In the rows, 128 means zero.
One turn moves each row of this set onto another row. After a few examples, where does it send each row asked below?
K276: 142 124 131 101 129 124 151 125 137 111 132 129 120 154 114 137 134 129 152 120 135 126 133 123 134 130 149 133 139 144 110
K726: 149 106 142 115 141 130 136 141 149 126 117 130 137 145 132 135 132 130 121 158 154 134 122 139 133  99 135 163 132 108 106
K861: 149 104 132 112 133 144 142 168 146 114 106 101 141 122 149 147 125 144 102 111 133 130 112 116 136 147 117 163 132 136 120
K604: 134 123 133 120 145 146 139 130 138 123 112  92 168 138 132 116 127 135 100 162 111 128 121 141 115 143 134 146 149 105 117
K951: 148 118 125 139 147 140 138 113 123 124 124 127 117 136 157 137  86 149 125 148 116 120 124 149 136 129 141 166 127 122 151
K162: 150 104 107 124 147 120 144 141 123 105 107 113 107 107 150 134 144 149 122 131 131 137 129 123 145 165 124 161 122 111 117
K637: 120 146 150 128 128 150 142 130 137 120 129 122 155 113 112 131 132 118 116 149 136 123 107 122 139 130 146 155 153 112 120
K567: 135 116 125 127 143 121 151 134 148 119 114 128 154 120 140 124 115 134 140  95  91 117 132 142 125 139  98 135 121 100 127
K593: 133 120 121 147 137 110 158 113 118 127 118 129 156  92 129 119 123 148 127 112  88 131 123 137 134 141 114 143 147 112 130
K191: 134 131 113 132 131 153 129 136 122 126 150 134 101 109 147 107 111 129 133 137 120 108 119 145 143 128 124 146 148 116 135
K368: 112 154 152 128 122 144 144 121 131 125 125 118 155 114 113 123 132 109 110 145 135 122 115 122 144 139 141 156 141 114 122
K407: 111 109 121 148 146 113 152 125 131 143 105 120 118 120 151 167 141 131 130 115 119 128 155 134 135 133 128 163 138 137 131
K300: 121  96 146 102 147 125 126 132 114 132 120 135 122 123  99 114 151 141 115 133 108 127 101 152 139 141 123 150 133 145 145
K278: 140 123 158 118 148 126 137 119 147 137 112 121 150 122 129 127 115 139  98 101 111 110 131 153 120 131 113 126 116 108 125
K816: 136 122 124 114 126 117 149 129 139 118 131 135 119 163 114 132 124 120 155 123 132 122 123 123 135 131 136 140 135 145 108
K374: 147 106 138 161 120 125 142 131 142 110  90 115 119 104 118 135 120 132 118 127 117 126 136 117 165 124 127 137 113 131 154
K230: 120 107 122 118 145 155 121 144 125 125 102 131 147 136 158 149 129 141 121 139 138 111 148 152 121 135 101 132 139 120 114
K941: 150 115 136 139 148 140 115 144 154 144 109 121 121 128 105 105 135 129 136 132 125 127 140 109 151 113 106 148 128 117 150
K481: 116 127 108 144 129 118 121 155 130 117  97 111 149 100 125 149 141 135 115 116 128 105 142 144 120 152 130 140 140 131 120
K200: 131 121 127 146 136 131 149 150 158 135 113 116 100 125 137 145 117 151  97 171 112 138 131 126 137 135 133 119 142 133 109
K719: 145 113 151 142 127 124 124 107 125 129 124 116 136 128 131 127 104 157 118 120 109 116 117 155 121 122 122 106 132 127 113
K876: 153 138 144 113 132 127 141 151 155 150 107 134 128  95 129 135 158 123 123 132 105 133 137 144 148 133 136 170 139 139 141
K103: 141 103 126 134 104 151 154 149 141 118 125 126 118 117 146 113 124 120 150 154 100 142 142 131 152 125 124 164 128 147 125
K265: 115  80 132 158 127 140 126 132 110 130 108 104 131 133 143 153 125 129 126 146  92 131 128 132 129 147 135 135 131 138 139
K757: 145 112 128 145 143 141 123 146 152 145 109 126 118 132 114  96 139 129 122 133 118 128 137 116 156 118 108 154 115 121 145
K732: 112 103 145 114 121 121 142 144 128 126 103 137 125  94 147 139 156 142 130 122 108 120 106 141 136 125 101 137 141 142 129
K770: 147 107 133 137 112 130 125 139 109 123 118 133 127 103 121 113 110 134 101 159 125 134 115 138 132 129 158 178 132 129 117
K937: 152 104 129 147 146 144 120 132 117 152  98 137 137 131 135 144 112 135  91 136 124 120 150 120 119 139 142 135 144 129 126
K357: 127 123 111 140 129 158 129 135 129 127 140 145 102 114 136 109 109 130 130 145 120 105 115 147 143 128 122 155 148 106 128
K647: 128 107 141  96 139 123 121 136 113 133 120 129 122 131 113 112 157 144 120 130 106 130 110 146 143 142 127 151 121 155 144
K431: 146 127 124 106 130 108 133 141 144 134  99 134 118 132 127 125 138 136 131 115 117 118 143 121 106 139 127 137 161 115  87
K935: 130 126 152 107 124 147 124 158 143 126 106 126 106 125 136 163 100 156 101 141 108 129 129 132 133 149 127 152 142 130 111
K768: 137 116 150 156 130 117 149  94 121 135 113 118 144 123 134 130 117 152 136 130 106 141 133 128 137 112 109 126 141 115 115
K355: 139 131 125 152 150 113 131 140 135 136 104 117 116 109 155 145 143 152 130 172 119 142 104 123 132 151 127 155 123 123 121
K164: 152 110 120 106 123 123 121 161 148 112 122 124 119 126 117 134 156 132 131 146 112 121 118 167 134 138 140 137 140 115 119

K481 goes to -> K407
K951 goes to -> K604
Now these:
K647 goes to -> K757
K567 goes to -> K593
K935 goes to -> K861
K103 goes to -> K770
K941 goes to -> K191

One turn moves each row of this set onto another row. After a few examples, where does it send each row asked below?
K528: 149 128 161 122 124 129 134 121 132 162 130 121 105 110 141 143 120 129 120 119 154 107 100 146  99 109 116  99 125  85 125 137  86 131 120 145 135  94  97 117 127 140 132
K234: 144 131 114 134 118 145 151 106 153 191  93  97 107 118 121 146 113 113 117 107 136 117 118 135 100 125 140  97 136 106 125 141 131 115 146 101 118 115  96 126 101 169 136
K434: 172 131 114 159 141 114 135 106 131 142  97 121  97 128 117 132 118 120 119 110 155 139 128 137 116 129 138  74 142 110 144 137 106  99 113 112 134  93 134 146 110 130 119
K827: 127 122 128 137 155 128 130 104 105 139 128  90 121 158 136 130  98 114 114 126 129 105  93 138 101 129 139 124 143  99  97 126 150 116 109  93 112 115 121 133 107 150 121
K50: 134 112 123 171 154 145 122 110 123 147 107 121  99 163 152 143 126 114 112 111 138 121 112 149 116 152 133 116 134 104 131 135 111 122 142 133 111  93 108 103 126 137 109
K263: 150 128 142 148 140 118 144 108 134 138 166 105 108 128 118 138 117 109  97 126 129 106 105 149 109 117 130 107 140 111 124 132  70 109 151 138 106 121 115 113 115 138 135
K182: 150 135 118 149 151 118 122 130 126 170 131 112 100 108 112 136 127 117 132 124 158 129 106 142 100 125 134 111 112 100  84 122 125  94 107 106 128 112 114  95 131 132 132
K47: 150 124 125 156 150 152 140  97 144 114 105  80 102 123 117 132  86 140  97 133 144 121 115 142 118 140 134 105 108 100 145 132  80 107 111 123 128 118 137 121 111 145 111
K794: 149 141 129 152 136 122 123 129 143 154 122  82  86 107 132 101 117 115 132 132 138  88 124 136 119 107 155 108 144 111 137 116 120 132 139 125 122 120 133  89 107 130 138
K151: 152 140 111 158 121 141 135  78 132 124 117 100 109 119 139 123 125 125  88 111 159 129 109 129 116 114 132  79 116  85 130 153 104 122  92 121 138 131 120 132 132 136 120
K502: 143 124 135 163 130 114 112 104 148 152 117 117 113 130 143  97 112 113 128 126 144 101 100 144  96 118 147 104 118  95 108 156 104 101 105 111 118 127 101  81 115 122 126
K402: 133 136 137 148 125 171 126 102 149 143 106 110 107 130 137 161 122 104 100 136 123 107 108 160 135 120 124  83 129 118 154 150 126 120 124 137 117 107 114 111 113 144 120
K302: 151 143 126 154 156 146 139 103 142 121 142 109 127 137 136 107  82 114 111 128 155 116 139 140  94 101 121  96 114 111 130 147 104 114 107 111 120 121 137 133 130 133 114
K818: 140 125 108 136 145 144 148 106 125 131  99 109  88 107 138 139  90 116 127 117 133  79 124 142 107 114 116  96 126 120 120 142 113 110 104 109 144 109  71 155 105 147 128
K354: 148 130 119 133 140 126 152 115 132 171 107 121  95 128 122 108 109 101 100  96 121  90 132 141 117 116 111 131 127  84 125 125 138 111 100 133  99 120 111 128 124 147 159
K873: 137 141 146 140 141 133 135 104 141 114  98  99  98 125 118 123 107 124 145 148 157  93 110 145 103 101 132 118  94 103 124 134 130 117 130 115 121 118 106  86 112 131 134
K119: 131 128  97 151 139 158 131 121 133 155 120 102 111  99  99 156 108 136 123 135 128 122 107 130  97 116 122 111 156 104 107 129 134 103 131 115 117 120 109 148 120 128 102
K3: 154 140 105 158 150 156 147 101 113 135 108  94  98 129 104 126 106 110  93 132 109 120 133 131 120 113 116 107 137 115 127 136 110 120  94 123 116 113 150 101 127 147 141
K165: 152 135 130 142 148 158 140  94 130 152 149  98 103 121 126 145 110 106 129 153 121 104 111 147 129 118 111 107 137 107 135 128 117 135 127 128  88 144  96 110 128 118 121
K571: 134 132  79 150 153 143 175 112 114 145 137 108 100 125 112 120 111 109  97 124 143  87 117 140 112 127 135 112 127 100 118 130  91 110 108  98 114 112  76 128 109 151 131
K738: 144 129 135 127 114 149 132  99 136 157 127  82 111 134 140 126 113 110 109 144 138  96 107 141 126 107 153 131 140  81 116 123 141 119  91 115 131 119  97 151  99 126 129
K173: 165 135 117 158 141 134 139 113 154 156 133  80 119  95 129 125  89 116  97 118 154 138 138 135 107  97 120  99 117 111 121 136 110 119 113 137 127 113 102 133 101 152 151
K803: 145 142 115 139 153 136 119  97 154 131 110  98 110 138 117 133 116 133 131 111 144  99 103 128 122 137 161 107 122  84 130 120 112 116 106 104 120 123  87  84 139 119 136
K124: 125 133 135 114 133 119 138 133 124 147 117  93 106 129 132 134 110 133 109 119 126 107 109 169 108 133 169 123 136  76 118 141 119 116 124 106 138 109 124 138  95 135 121
K48: 141 127 128 143 153 137  84  94 140 140  80 108  99 121 112 128 120 121 116 142 147 118 123 139 110 120 129 115 158 103 130 127 137 115  99 119 117 104  87 102 114 138 137
K950: 135 105 117 154 145 152 145 131 127 170 131 100  89 116 139 120 137 115  97 101 140 103 132 117 104 138 138 133 145 109 135 138 129 101 132 117 143 129 124 129 116 144 129
K112: 120 107 136 148 132 136 133 129 119 137 120 116 109 100 119 111 115 122  97 125 143  98 109 145 101 100 114 106 166  91 151 105 130 108  99 132 118  97 115 136 111 141 134
K167: 160 138 116 150 152 142 117  99 122 159 136 136  96 144 133 143  98 120 120 112 148 109  93 130 115 134 108 113 111  93 128 142 118 114 121 140 129  93 100 144 145 137 140
K976: 136 128 105 151 132 129 166 129 139 136  99 117 107 131 138 123 117 110  98 118 129  66 116 134 118 111 135  88 144 119 114 141 101 110 103 123 115 103 106 126  93 145  95
K326: 142 117 119 155 117 120 147 101 129 143 100 114 102 131 105 137 105 103 131 117 112 110 114 159 102 103 134 108 156 107 111  93 102  94 130 111 100 100 116 135 117 136 135

K873 goes to -> K302
K950 goes to -> K234
Now these:
K3 goes to -> K794
K976 goes to -> K738
K50 goes to -> K402

One turn moves each row of this set onto another row. After a few examples, where does it send each row asked below?
K239: 150 130  83 109 165 114 161 171 122 129 121 173 109 151 146  97 130 168 126 108 126 100  88 103  90 112 115 141 135
K961: 138 141  95 143 141 103 206 161 125 133 103 140 132 142 148 130 130 155 129 108 122 101  98 135 130  86 110 115 140
K298: 120 145 117 130 153 103 162 130 125 145 133 152 135 126 160  93 166 141 166 120 118 100 133 129 100 114  99 136 137
K587: 136 135 119 105 146  89 188 137 114 149 108 151 139 110 133 113 180 155 134 148 121 111 115 114 134 100 107 152 171
K512: 122 141 152 107 150  90 186 160 115 153  87 148 117 130 140 111 158 156 134 148 129  91 116 143 134 127 114 135 145
K296: 128 164 116 138 168 128 161 164 110 120 121 188 112 147 142 105 153 180 143 143 135  94 114 112 113 114 107 141 151
K451: 123 145 106 115 196  92 116 154 126 134 121 160 122 137 138 108 152 151 142 124 132 107 113 112 106 109 110 134 149
K437: 135 108 111 131 162 106 228 159 129 125 109 156 142 123 146 109 157 152 140 136 117 110 113 125 118  95 125 138 145
K722: 145 122 137 117 162  63 165 169 119 129 106 171 118 134 162 112 156 147 110 130 125  79 105 147 111 106 137 123 140
K32: 144 115 113 123 159  97 174 162 135 131 119 152 136 143 139  95 156 139 112 101 145 121 104 118  96 126 134 147 176
K454: 142 146 131 125 162 134 157 163  78 120 120 155 114 144 141 113 153 169 130 144 129  90 124 136 124 113 104 135 137
K24: 120 159 114 138 146  93 171 144 128 113 123 146 148 146 125 119 134 140 118 114 118  64 110 135 122 101  99 138 146
K779: 132 129 100 115 152  84 189 153 140 129 132 135 140 128 157 102 170 125 128 127 103 120  94 109 138 110 102 152 138
K830: 142 143 100 106 186  97 120 156 119 109 101 144 124 133 141 110 157 152 137 119 122 118 100 150 125 119 112 139 151
K860: 129 132  85 147 128  94 179 161 111 119 101 168  99 130 149 109 165 158 134 147 114  98 111  92 113 116 114 132 161
K104: 148 134  69 114 177 126 174 164 107 129  92 162 109 151 147 108 135 147 112 111 114  88  98 128 110 114 102 133 135
K668: 124 153 100  81 129  94 178 160 110 101  98 174 105 140 141 103 167 138 142 114 129  94 106 133 113  84 108 136 154
K663: 132 146 101  94 144  89 160 186 129 127 102 133 137 144 132 104 190 127 136 109 107 111 103 128 129  97 120 134 145

K830 goes to -> K104
K860 goes to -> K298
Now these:
K24 goes to -> K722
K451 goes to -> K239
K961 goes to -> K512
K779 goes to -> K437

One turn moves each row of this set onto another row. After a few examples, where does it send each row asked below?
K210: 146 138 143 107 116 132 102 131 127 111 119 138 102 117 149 137 112
K564: 155 134 138 116 116 120 103 123 134 108 122 128 103 123 146 119 123
K805: 133 136 146 110 119 139  97 126 118 120 115 124  99 119 145 148 127
K763: 145 146 141 109 120 132 100 127 118 122 110 119 105 115 149 139 121
K511: 146 144 144 113 113 146 106 127 118 121 100 117 112 116 143 129 103
K656: 137 131 150 118 110 158 105 124 119 121 100 119 109 120 137 129 104
K126: 157 137 132 119 115 132 108 120 118 112 100 110 114 124 136 117 106
K442: 131 108 125 139 142 124 141 147 113 153 127 124 149 103 126 114 129
K858: 114 135 149 137 143 126 122 123 112 151 122 124 161 133 120 142 115
K59: 133 150 137 137 145 118 152 131 141 151 125 124 118 143 110 138 111
K503: 154 126 141 121 110 131 102 119 127 106 113 125 119 123 141 107 110
K681: 130 111 147 125 141 134 143 148 143 153 134 139 104 123 121 133 148
K728: 129 108 115 131 146 129 143 150 104 147 121 137 148 104 122 135 108
K135: 123 116 142 114 145 134 139 139 123 144 158 148 123 142 137 153 121
K904: 153 125 133 127 114 138 111 116 123 108 101 110 109 132 127 113 110
K871: 137 100 138 132 136 138 148 127 128 139 143 129 142 150 122 108 108
K216: 145 131 146 113 112 144 100 125 121 108 110 134 118 118 145 125  98
K745: 124 143 132 131 151 116 136 127 118 139 122 135 137 142 114 160 105
K211: 128  87 129 132 143 138 132 133 107 128 113 145 147 131 107 135 112
K585: 117 120 110 125 129 131 134 137 108 146 132 160 113 121 117 157 121
K879: 149 130 129 120 124 118 101 116 122 107 115 117  99 129 135 132 133
K628: 123 106 149 120 138 155 142 135 120 146 142 142 143 140 132 133  99
K360: 134 120 116 127 147 128 156 158 118 151 127 140 121 105 123 141 111
K972: 124 141 155 143 137 127 137 127 135 160 126 113 141 134 118 119 124
K308: 129  92 141 136 142 125 126 132 125 141 129 128 141 125 117 115 151
K333: 154 141 130 115 121 118 102 121 119 113 110 112 108 122 142 127 126
K11: 128 107 134 121 143 147 151 148 127 139 117 155 109 128 110 150 107
K789: 138 108 131 126 146 117 145 131 132 136 157 134 124 151 127 127 131
K669: 133 122 110 138 123 120 147 134 131 150 137 143 102 127 110 125 137
K824: 125 109 127 146 112 139 138 128 122 158 127 130 133 122 112 100 132
K874: 135 119 124 133 143 123 154 155 127 159 132 128 122 102 126 122 133
K29: 110 108 127 134 117 150 125 131  99 152 124 147 145 116 118 134 116

K135 goes to -> K628
K858 goes to -> K972
Now these:
K211 goes to -> K308
K564 goes to -> K210
K29 goes to -> K824
K126 goes to -> K333
K728 goes to -> K442
K805 goes to -> K656

